Each path is a new rotation, seen through one point. The rows after it are directions, each followed by how far the rotation turns it, in degrees a step (0 if it stays put).
Each turn is a multiple of 5 degrees from 10 to 175, or 0.
Each row of a path follows its step; steps can be skipped.

step 0:   8 -15   6   8   1 -10  -7  -6  10   5 -22  -2  15   2  -9   2   0  11   5  -7   3   2   6   5   9   8  -7   3   6  -6   8  24   4  10   6  -7 -22   4
step 2:   7 -19  -7 -21 -12  -2  -3  -3  -7  -4  -3   3  -2  22 -11 -13 -11  -4   9  -2  20  13   6   6   1   7   4 -18  -1   5  -3 -12  -8   0  -6  -6  -4  -6
step 3:  -1   0  -5  10   5  -6 -14   8   0   0   1   8  -4  13   7   4  -9   7  -4   1 -15   2  11   4 -16  21 -10  -6  20  10   9  -3  14   1 -18  -4  -5  10
step 5:  10  -7   2   3 -13   1   0   5   4  -9  11 -13  -8   7   9  -6  14 -13  24  -1  -3  -9  14 -12 -16   6  15  -1   0   5  10   0  -9  13  -1  -4   5  -1
step 6:  -1  -1 -18   3   0   4 -10  -8  -5 -10 -13  -1  -7   4 -10  -9  -3 -16 -11  -5  -3  17  26   8  11   7   7 -14   0  -1   6  -5  -6   4  -8  14   3  -9
step 7:   9  10 -24  22   2 -12   2   2  -3  -5  21  -4   7  11  23  14  -5   5  -2  -4   5   6   5  -2  -4   1 -12  -2   9  -2   6   3   0   0  -4   1  -9  -4
step 8:   6 -11  -1   1 -15  -6  13   3   5 -12  -1  -3  15  -9 -17  -1   0  13  -9 -14   3  -3   9   1  -2   4  11   8   1   6  10  29  -7  10   5   6 -11  -2
step 9:   1  -4   3  20   4 -11  -1  14  -4  -4  -6 -26 -13   4 -11   0  19 -18   7   3   2   5  -2  -3  -2  11   6   2  -4   1  -2  -5  -4   5   4  -9 -20  -4
step 10:   6  -2 -10  -6 -15   3 -20  -6   5  -2   5  -2  13   8 -15   3 -13 -12  -5   7  13  19   6   5   2   5 -15  -8  -9  -9   1   0 -13  -5 -14  -9  -9  -7
Directions:
-2  0 -7  3  1  3  1  0  4 -1  2  2 -1  0  6 -1  0  0  2 -5 -8 -3  2  2  7 -1  2  1 -2  1  3 -2 -8  3  3  2  2  0 : 40
 4 -1  3 -2  5  3  2  2  5 -2  0  2  3 -1 -1 -3  8 -7  2  1  1  0  1 -1 -3  0  1  0 -5  0 -4  1 -1  3  0  3 -5  4 : 90
11  3 -1  2  1 -5 -3  0 -1 -1 -1  3  2  0  0 -1 -2  3  1 -3 -6  0 -6  4  0 -3 -1 -1  0 -4  0 -1  1 -1 -7  4  0  1 : 95
-1 -4 -7 -6  2 -3 -1  2 -2 -1  3  3  1  0  5  0  0  2 -5  5  2  2 -1  1 -3 -1 -2 -2  3  4  0 -3  1 -1  1  9 -4  1 : 85

step 0:  -4 -13  -2  -4  -3  14  -3  -2  -4  20   2  -4  15  11  -3  10   2   9   5   1   3 -14 -15  -9  18  -2  -2   5   4   6   5   3 -15   1  -4   2 -23  -5
step 1:   4 -11  -3   2  -6   2   4 -10 -10  10   3 -13  -7  13  -4  -8   6   4  12 -12  -3   4  -7  10   8  13   7  22  -2 -12  18   3   3 -12  -6  10   3  11
step 2: -5  2  4  3  4  1  0  8 16  1  7 -4  1  0 12  6 14  7 24 -1 12 17 -2  0 17 -7  0  8 -5 -4 -1 -4 20  1 -8 -3 -9 14
step 3:  -8  -4 -10   5   2  -2  -4 -16  -7  14  11   6  10  -3   5 -14  -2  -2  11  -9  12 -15   0  -2  19  -4  -3  -5  10  10   0   5  12   6   6 -16   0  10
step 4:  -6   3   0  -8  -9  20  -5   9   2   1   7  -3   5  19 -12 -12  16   0   1 -21   5  -5  17   1   9  -2   3   3   1  -1   5  -1  -2  -9  -4 -12  14   1
step 5:  16  12  -1   7  -3   7   3  -4   0   6 -11   4   5   3 -16  10  16  -5   5   2  15  10  -5  -4  14  -1  10   2   2  11  15 -14  -2  -5   1 -15 -14   0
step 6:   4  -7  -1  11  15   8   8   3 -13  17   7   2   9  -1 -12  -5  -7   6   3  -1  17  -7   3   4  -3  -3  13  13   1   6  -1  11  -6  -6 -16  -2 -15  18
step 9:   0  -3  -2  13  -1   4  -4 -16  -4  13  13  -4  -6  13 -10  -7   7   5  -1  -5 -11 -18   3   4  15 -10   0  12  21  -8   8  -7  -5   8 -12   2  -6   6
step 10:   9   4   8  -2  -3  10  -6   3  -8   8  10   1   1  29   7  10  18   0   5 -14   8  13  -8   7   4   2   8   5   3  -6  -8  -8   9  -8   0   5  -2  13
Directions:
-5 -1 -7  0 -5  2 -2 -1  3  2  2  2  2 -2 -3  2 -1 -6 -8 -2 -3  1  2 -7  4 -4 -2 -1 -2 -4 -1  2 -1  0  0 -2  2 -1 : 80
-2 -4  0 -3  2  2 -3  2  2 -1 -2 -2  2  0  2  4  4 -8  0  2  3  2 -6  3 -1 -2 -1 -1  1  2 -3 -6  1  0  7 -2 -7  0 : 135

step 0:   7   0  -6  21  -9 -11  -4  12  -9  12   2  -9  -7  -7  -1  -8  -8 -16  12  -1   5   9   7 -10  -5  -3  -2  -9  16  11   5   7  -3 -11   9   7  -1  26
step 2:   9 -16 -17  -3 -17  10  19 -13 -14 -16  -4  -2 -10   3 -10  -4 -16   3  -3 -11  13   7 -12   8  -3 -15  -4  -4   2   2  10  -1  -2  -5   1   8  -7   5
step 3:   7   9   4   6 -16   6  -3  -6 -17  -5   3  -2   4  -4  19 -12 -12  -7  11 -12   8  -5  18  -6  -4  -7   7   8  14  -9   3   5  -3 -23   3   8  -7   9
step 4:  -8  -2  12  10 -12  -6 -12 -19   3  -3   0  -6   4 -22   2 -22  -7   2   6   8   7  10 -12  12  -4   5 -19  11  13   6  -1 -12  -1  -6  -2   5  -4   5
step 5:   6  -2  -9  14 -10 -10   4  -1 -17   2 -13  -8  -3   1 -17  -1   5  -3   7  -2  10  -4 -10   2 -16 -17 -18   6   0   6   4  -6  -9  -1  13  26 -10 -10
step 7:  13 -10   8  15  -8 -10  -8 -10   6   5   3   0  -8   3   5   1 -18  13  14 -20   6  19 -11  12   9   1 -15  -2  16   5   0   3  -3  -6   6   3   3  13
step 8:  14   9  -7   8 -21  -6   4  -2  -2   2 -10 -13  12  -5   1  -6  -7  -3   2  -8  20  11   4  -4 -10   3  -5  -9  14   3   7   8 -19  14   8   9  -3 -15
step 9:   8  -3   7   1  -8   4  16  -8  -9 -15 -16 -23  -5 -21   5  -9  -2 -11   2  -5  10  -2   1   9  -9   6  -6  -7  -6  -3   6  -4   5  -2   5   9  13  23
step 10:  -2 -14  13  18 -15   1   6 -15  -2   4  -2  -1   4   7  -8   9 -17  -1   9  -5   1   1  11   1   7  -6 -10   6   4  -9   5 -11 -21 -12  -5  17  -3  21
Directions:
-4 -7  5 -3 -3  1  1 -2  5  4 -2 -2 -3 -2  0  5 -2  2  4  2  2  2 -5  3  5 -3 -4  0 -3 -2 -2 -2 -2 -2 -2 -3 -4 -3 : 130
-5 -2 -2  7  0  0 -2 -1 -2  3 -5  0 -1  3 -2 -6  3 -5  3  4 -3 -2  0  0  0  1 -1  1 -2 -8 -1 -4 -2  0  2 -3  4  0 : 65
-2  3 -5  0 -1  4  2  6  0 -3  2 -2 -1  1 -2  1  4  0  2 -3  7 -1 -4  2 -5 -3  1 -5  2 -4 -5 -1 -4  2  0 -2 -4 -1 : 120
 4 -3  0  0 -8  2 -5  6  0 -5 -1  2 -2  5  1  0 -4  0  1  8 -2 -4 -2  0 -1 -1 -2 -1  1  1  4  1 -1  4 -1  2  2 -3 : 125
 3  1 -2  0  2  1  1 -2  5 -3 -2  2  2 -5 -4 -7 -7 -1  0  4 -2  2  0  3 -1 -2  6 -1 -3  3 -4 -2 -2  4 -1 -4 -1  1 : 155
 4  1  2  3 -1 -1  7  1 -5 -3 -4 -3  3  1 -4  6 -2  2 -4  1 -1 -1 -4 -2 -1  0  0  1 -7 -4 -2 -3  6  0 -2  0 -1  1 : 95
